Some points:
[ 0.1  1.8  0.9  0.2 -0.1 -0.3  0.6 -1.4  0.3  0.6  1.8 -0.3  0.3  0.2  1.1  1.1 -0.4  1.2  0.4  0.  -1.1  0.   1.  -0.3]
[-1.4 -0.4  0.   0.8 -0.7 -1.   0.5  0.4 -1.   0.2 -0.5  1.3  0.2  2.1  0.2  1.   0.7 -0.3 -0.9  0.1 -1.3  1.   0.3 -0.3]
[ 0.3 -0.8  1.8  2.6 -0.4 -0.2 -0.8  0.7 -0.1 -2.7 -0.3  0.1 -0.2 -1.2 -1.9  2.7 -0.1 -0.4  0.3 -0.2  1.6  1.8  2.   1.4]
[ 1.1  0.8 -0.2  0.6  2.3 -0.5  1.4 -0.8  1.4 -1.7 -0.1 -1.2  0.3  1.  -1.1 -1.7  0.9  0.1 -0.3 -2.3  0.6  0.7 -0.8  0.8]
[-0.6 -0.6 -0.6  0.4  0.   0.5 -0.2  0.2 -0.1  0.1  0.5 -0.1  0.6 -0.1  1.   0.4  0.3 -0.3  0.2  0.5 -0.3  0.   0.4 -0.1]
[-0.4 -0.1  0.1 -0.6 -0.3  0.4 -0.3 -0.4 -0.3  0.3  0.6 -1.9 -0.1 -1.1 -0.3 -0.4 -0.9  0.  -0.5  0.2 -0.8  0.3 -0.2  0.7]
[-0.7 -0.1 -0.4  1.3 -0.4 -0.2 -0.9 -0.5 -0.7 -0.1  0.8  0.5  0.3 -0.1 -0.4 -0.7 -0.2 -0.5  0.4 -1.1 -0.6 -0.7  0.   0.2]
[ 0.1 -0.4  0.1  0.7 -1.1 -0.3  1.7  0.2  0.6  1.7 -1.2  1.7 -2.5 -0.2  0.6  0.   1.2  2.8  0.2 -0.8  0.8  0.3 -2.   0.8]
[ 0.2 -1.1 -0.3  0.2  0.8  0.3  0.7 -1.  -1.  -0.8 -0.3 -2.7 -0.6 -0.1 -0.7 -0.6  0.   0.1 -0.4  1.6 -0.1  1.2 -1.   0.9]
[-0.1  1.  -2.4  1.2 -0.9  1.4  0.6  2.2  2.2 -1.6  0.5  1.2 -0.6  0.   0.7 -0.9 -0.2 -0.2  0.9 -0.4  0.5 -0.4  0.8  1.7]
[-0.7  0.8 -0.1 -0.6 -0.9  0.7 -1.   0.1  0.6  0.4  0.8 -1.7 -0.3 -0.9  0.2  0.   0.1  0.3  0.3  0.9 -0.7 -0.2 -0.8  1.1]
[-0.8  0.8  0.2 -0.3  0.6 -0.9  0.4 -0.2  0.6  0.5  1.  -0.5 -0.2 -0.4  0.3  0.   0.2 -0.2  1.  -1.2 -0.4 -0.1  1.  -1. ]
[ 0.8 -1.9 -2.3 -3.3 -1.2 -0.7 -0.8 -2.2  1.6 -0.7  0.2 -0.8  0.4  1.8  0.9  0.9 -1.   0.7  0.7 -2.2  1.4  1.4  0.5  0.4]
[-0.4  0.5 -0.5 -0.8  0.2  0.5  1.3  0.7 -0.6  0.2  0.2 -0.3 -0.4 -0.4 -0.3  0.  -0.3 -0.2  0.5  0.  -0.1 -0.1  1.4 -1.1]
[-0.3 -1.5  2.4 -0.6  0.   2.6 -0.2 -1.1  0.1  0.9 -0.9  1.6  0.  -1.4 -0.8 -1.2 -0.2  1.4  0.6  0.  -0.2  1.8  0.8  1.1]
[ 1.3  1.3  2.4 -1.   0.5 -2.3  0.6 -0.1  0.1 -2.1  1.   0.  -1.1  0.1  0.7 -0.6  1.3  1.2  1.8 -0.3  0.5  1.   1.3 -1.7]
[-1.6  0.5 -0.3 -0.1 -0.2 -1.3 -0.4  1.3 -0.2 -0.6 -1.4 -0.6  2.7 -1.5 -0.6 -2.2  0.2  1.9 -2.   0.   1.2 -0.9  1.  -1.5]
[ 1.  -0.9 -1.1  0.4 -0.4 -0.3  1.6 -0.6  1.5 -0.5 -1.3  0.1  0.7 -1.3  0.9  1.2  1.1  0.3 -1.5  1.7  0.4 -1.   0.7 -0.1]
[-0.1 -1.3  0.8 -0.1 -0.3 -0.7 -1.3  0.8 -0.5  0.   1.2 -0.4 -0.1  0.5 -1.1  0.2 -0.5 -0.3  1.   0.6 -0.3 -0.5 -1.1 -0.2]
[ 0.   0.5  0.4  0.4  0.7 -0.5  0.9  0.1 -0.2  0.3  1.6 -0.1  0.5  0.7  0.9 -0.4  0.   0.7  0.6 -0.6 -0.3  1.1  0.3 -0.7]
[ 1.2  0.7 -2.7 -0.9  1.   0.1 -2.1 -0.2  0.3 -1.3 -1.5  2.7  0.3 -1.2 -1.2 -0.1 -0.9  0.3  0.6  0.8 -2.4  1.9 -1.  -1.9]
[-0.8  0.3 -0.6 -0.6  1.   1.   0.6  0.3 -0.5 -0.2  0.5  1.1 -0.7  0.8 -2.1  2.3 -0.6 -0.3 -0.3  0.4  1.5 -2.   0.3 -1.2]
[ 0.1 -0.4 -0.5  1.2 -0.9  0.4  0.3 -0.3 -1.6  0.4  0.1 -0.3 -0.6  0.8 -0.9 -1.1 -0.9 -0.7  0.3 -0.7 -0.7 -0.5  0.2 -0.5]
[ 0.5 -0.5  1.9  0.1 -0.6 -0.9 -0.3  1.4  1.9  0.8  1.2  0.5  2.1  1.4 -1.2 -0.2 -0.5 -0.8  1.9  1.8  1.1  0.4 -2.5 -0.3]
[-1.8  0.  -0.4 -0.1  1.6  0.3  0.2  0.7  0.4  0.1  1.   0.3  0.3  0.4  0.5  0.5 -0.6 -0.4 -1.5  0.   0.4  1.1  0.1 -0.4]
[-1.8  2.8 -0.5 -1.9  1.6  0.9  0.5  0.2 -0.8  0.2 -1.5 -1.  -0.2  0.9 -0.8  1.1  1.8 -0.5  2.4  1.9  0.6  0.1 -1.7  1.5]
[-0.3 -0.5 -0.3  0.  -0.7 -0.3 -0.5  0.6  0.5  0.1 -0.1 -0.9  0.7 -0.4  0.7  0.5  0.6 -0.9  0.1 -0.8 -0.6 -0.7  0.1 -0.3]
[ 0.3 -1.4 -0.4 -1.7 -0.8  0.4  0.6  2.  -2.2 -0.5  0.1  0.3 -0.5 -0.2  0.6  0.6 -0.7  1.1  0.6 -2.   0.8  0.3 -0.9 -0.4]
[-0.5 -0.4  1.  -0.3  1.  -0.3  1.  -1.2  0.3  0.4 -1.8  0.2  2.8  1.6 -0.1  0.6 -3.1  1.8  0.6 -0.3 -1.3 -2.9  0.2  2. ]
[-0.8  0.1  1.9 -1.9 -0.8 -0.6 -1.5  0.6 -0.2 -2.9 -0.1  0.5 -2.7  0.6  1.5 -0.8 -0.9  0.6 -1.3  1.8 -0.3 -2.2 -0.3 -0.5]
[ 1.6 -0.7  0.6  1.   0.2  2.  -1.2  0.   0.5  1.4  0.9 -0.2  0.3  0.6  0.1  0.4  1.5  1.6  0.5 -0.2  0.5 -1.2 -0.5 -1.3]
[ 0.6 -0.9 -0.4  0.4 -0.5  0.5 -0.5  0.9 -0.8 -0.1 -0.9 -0.2  0.1  0.2 -0.9 -0.9  0.9 -0.9  1.8 -1.  -0.3 -1.6  0.9 -0.7]
[ 3.   0.7 -0.2 -1.9 -0.1 -0.2  0.5 -0.4 -1.8  0.3  1.6  1.3  0.6 -1.3 -1.6  0.1  1.4 -1.5 -2.2 -0.4  0.  -1.  -1.3  1.1]
[-0.3 -0.6  1.2 -0.7 -0.4  1.   1.   0.  -0.3 -0.8 -1.1  0.4  1.3 -0.3  1.6 -0.1  1.8 -1.6 -0.1 -1.  -1.3 -0.2  0.2 -0.1]
[ 0.3  0.8 -0.8  0.3 -0.5  1.1 -0.7  0.6  0.7  0.1 -0.7 -0.9  0.3 -0.9 -0.6 -0.2 -0.1  0.4 -0.9  0.3 -0.4  0.4 -0.6  0.7]
[ 1.   0.1  0.5  1.6  0.1 -0.8 -0.3 -0.5 -0.4 -1.8 -0.5  0.3 -1.3 -0.5  1.5 -0.2 -1.2 -0.9  0.2  0.7 -1.  -0.6 -1.4 -0.1]
[ 1.   1.  -0.7  0.4 -1.2  0.6  1.1 -0.1 -0.5  0.2  1.  -1.5  0.5 -0.1 -0.3 -0.5 -0.7  0.7 -0.5  0.9 -0.4  0.8  0.5 -0.9]
[-0.6  2.   0.6  0.5 -2.4 -0.3 -1.8 -0.7 -0.6  0.  -1.4 -0.3 -0.2  2.3 -1.6  0.8  1.1  0.6 -1.8 -0.6 -1.   1.1 -0.6 -0.2]
[-0.6 -0.9 -0.2  1.1  0.1  0.2 -0.5  0.2 -0.3  0.6  0.4  0.3  0.1 -0.3  0.1  1.  -0.2 -0.3 -0.2 -0.5 -0.9 -0.5  0.1 -0.2]
[ 1.4 -0.8  0.7  0.3  1.9 -0.1 -1.8  0.7  1.1  1.2 -0.7 -0.8 -0.9  1.2  0.3 -0.5  0.7 -0.6 -1.1 -0.5  0.7 -0.1  0.5 -0.7]
[ 1.9  1.4  0.7 -0.8  0.8 -0.8 -0.1  2.2  0.   2.5 -1.5 -0.3 -0.7  0.7  1.4  0.4 -1.5 -1.4 -1.2  0.7  0.   0.7  2.7  1.4]
[-0.2  1.  -1.2  0.6  0.3 -1.1 -1.3 -1.1 -2.3  0.8 -1.6  0.1  0.8 -2.   2.   0.3 -0.2 -0.3  1.3  0.2  3.1  0.5 -0.6  0.4]
[-0.2 -1.4 -0.4  0.4  0.1  0.2  1.3  0.2 -0.1  0.1 -0.6 -1.2  0.1 -1.   0.7  1.3  0.2 -0.3  0.2  0.3 -0.9  0.   0.1 -1.1]
[-1.5  1.   1.1  0.5 -1.4  0.2  1.3 -1.5  1.6  1.1 -0.9  1.1 -0.6 -0.5 -0.4 -1.1 -2.1 -2.8 -0.1 -0.6  1.3  0.7 -1.3 -2.2]
[-1.2 -0.8  0.2 -1.4 -0.8 -0.5 -0.2 -0.2  0.8  0.2  0.5 -0.9 -0.3 -0.6 -0.8 -0.3  0.5 -1.4 -0.7  0.5 -0.4  0.1  0.4  1.1]
[-0.5  0.3 -0.1  0.2  1.7 -0.2 -0.3  0.7 -0.2  0.4  1.3  0.7  0.3 -1.6  0.3  0.5 -0.6 -0.2 -1.6 -1.1 -0.8  0.1 -1.7  0.7]
[ 0.4 -0.5  0.   0.8  2.   2.1 -1.  -2.1  1.1  0.8  0.5  0.6 -1.5  0.6 -0.2 -1.5  1.   0.7 -0.2  0.1  1.6 -1.1  0.5 -0.7]
[ 0.1 -1.5 -1.3  1.   0.2 -3.   0.4 -1.2  0.2  2.1  0.2  1.2 -1.4 -0.6 -0.7 -1.4  1.2  0.6  0.1  1.5 -0.4 -0.9  0.9  1.4]
[-0.1  0.   0.   0.5 -0.6  1.1  0.9 -0.4 -1.3 -0.5  1.6  1.2  1.2  1.4  1.8 -0.7  0.1 -0.7 -0.1  1.6  0.5  0.6  1.1  1.3]
These points spread out most along one direction. For each point below, how far along it does it lie, from 0 to 99? The average is 50, and the first point in the table lies past the average. One standard deviation of the points above along it is 16.
[-0.2 -1.4 -0.4  0.4  0.1  0.2  1.3  0.2 -0.1  0.1 -0.6 -1.2  0.1 -1.   0.7  1.3  0.2 -0.3  0.2  0.3 -0.9  0.   0.1 -1.1] 42
[ 1.2  0.7 -2.7 -0.9  1.   0.1 -2.1 -0.2  0.3 -1.3 -1.5  2.7  0.3 -1.2 -1.2 -0.1 -0.9  0.3  0.6  0.8 -2.4  1.9 -1.  -1.9] 34
[-0.8  0.1  1.9 -1.9 -0.8 -0.6 -1.5  0.6 -0.2 -2.9 -0.1  0.5 -2.7  0.6  1.5 -0.8 -0.9  0.6 -1.3  1.8 -0.3 -2.2 -0.3 -0.5] 36
[ 0.3 -0.8  1.8  2.6 -0.4 -0.2 -0.8  0.7 -0.1 -2.7 -0.3  0.1 -0.2 -1.2 -1.9  2.7 -0.1 -0.4  0.3 -0.2  1.6  1.8  2.   1.4] 44
[-1.8  0.  -0.4 -0.1  1.6  0.3  0.2  0.7  0.4  0.1  1.   0.3  0.3  0.4  0.5  0.5 -0.6 -0.4 -1.5  0.   0.4  1.1  0.1 -0.4] 41
[ 0.3  0.8 -0.8  0.3 -0.5  1.1 -0.7  0.6  0.7  0.1 -0.7 -0.9  0.3 -0.9 -0.6 -0.2 -0.1  0.4 -0.9  0.3 -0.4  0.4 -0.6  0.7] 38
[ 0.1 -0.4 -0.5  1.2 -0.9  0.4  0.3 -0.3 -1.6  0.4  0.1 -0.3 -0.6  0.8 -0.9 -1.1 -0.9 -0.7  0.3 -0.7 -0.7 -0.5  0.2 -0.5] 49
[ 0.5 -0.5  1.9  0.1 -0.6 -0.9 -0.3  1.4  1.9  0.8  1.2  0.5  2.1  1.4 -1.2 -0.2 -0.5 -0.8  1.9  1.8  1.1  0.4 -2.5 -0.3] 53
[-1.2 -0.8  0.2 -1.4 -0.8 -0.5 -0.2 -0.2  0.8  0.2  0.5 -0.9 -0.3 -0.6 -0.8 -0.3  0.5 -1.4 -0.7  0.5 -0.4  0.1  0.4  1.1] 37
[ 1.  -0.9 -1.1  0.4 -0.4 -0.3  1.6 -0.6  1.5 -0.5 -1.3  0.1  0.7 -1.3  0.9  1.2  1.1  0.3 -1.5  1.7  0.4 -1.   0.7 -0.1] 50
[ 0.1  1.8  0.9  0.2 -0.1 -0.3  0.6 -1.4  0.3  0.6  1.8 -0.3  0.3  0.2  1.1  1.1 -0.4  1.2  0.4  0.  -1.1  0.   1.  -0.3] 55
[ 0.   0.5  0.4  0.4  0.7 -0.5  0.9  0.1 -0.2  0.3  1.6 -0.1  0.5  0.7  0.9 -0.4  0.   0.7  0.6 -0.6 -0.3  1.1  0.3 -0.7] 62
[-0.1 -1.3  0.8 -0.1 -0.3 -0.7 -1.3  0.8 -0.5  0.   1.2 -0.4 -0.1  0.5 -1.1  0.2 -0.5 -0.3  1.   0.6 -0.3 -0.5 -1.1 -0.2] 45
[-0.6 -0.9 -0.2  1.1  0.1  0.2 -0.5  0.2 -0.3  0.6  0.4  0.3  0.1 -0.3  0.1  1.  -0.2 -0.3 -0.2 -0.5 -0.9 -0.5  0.1 -0.2] 45
[ 0.1 -0.4  0.1  0.7 -1.1 -0.3  1.7  0.2  0.6  1.7 -1.2  1.7 -2.5 -0.2  0.6  0.   1.2  2.8  0.2 -0.8  0.8  0.3 -2.   0.8] 84
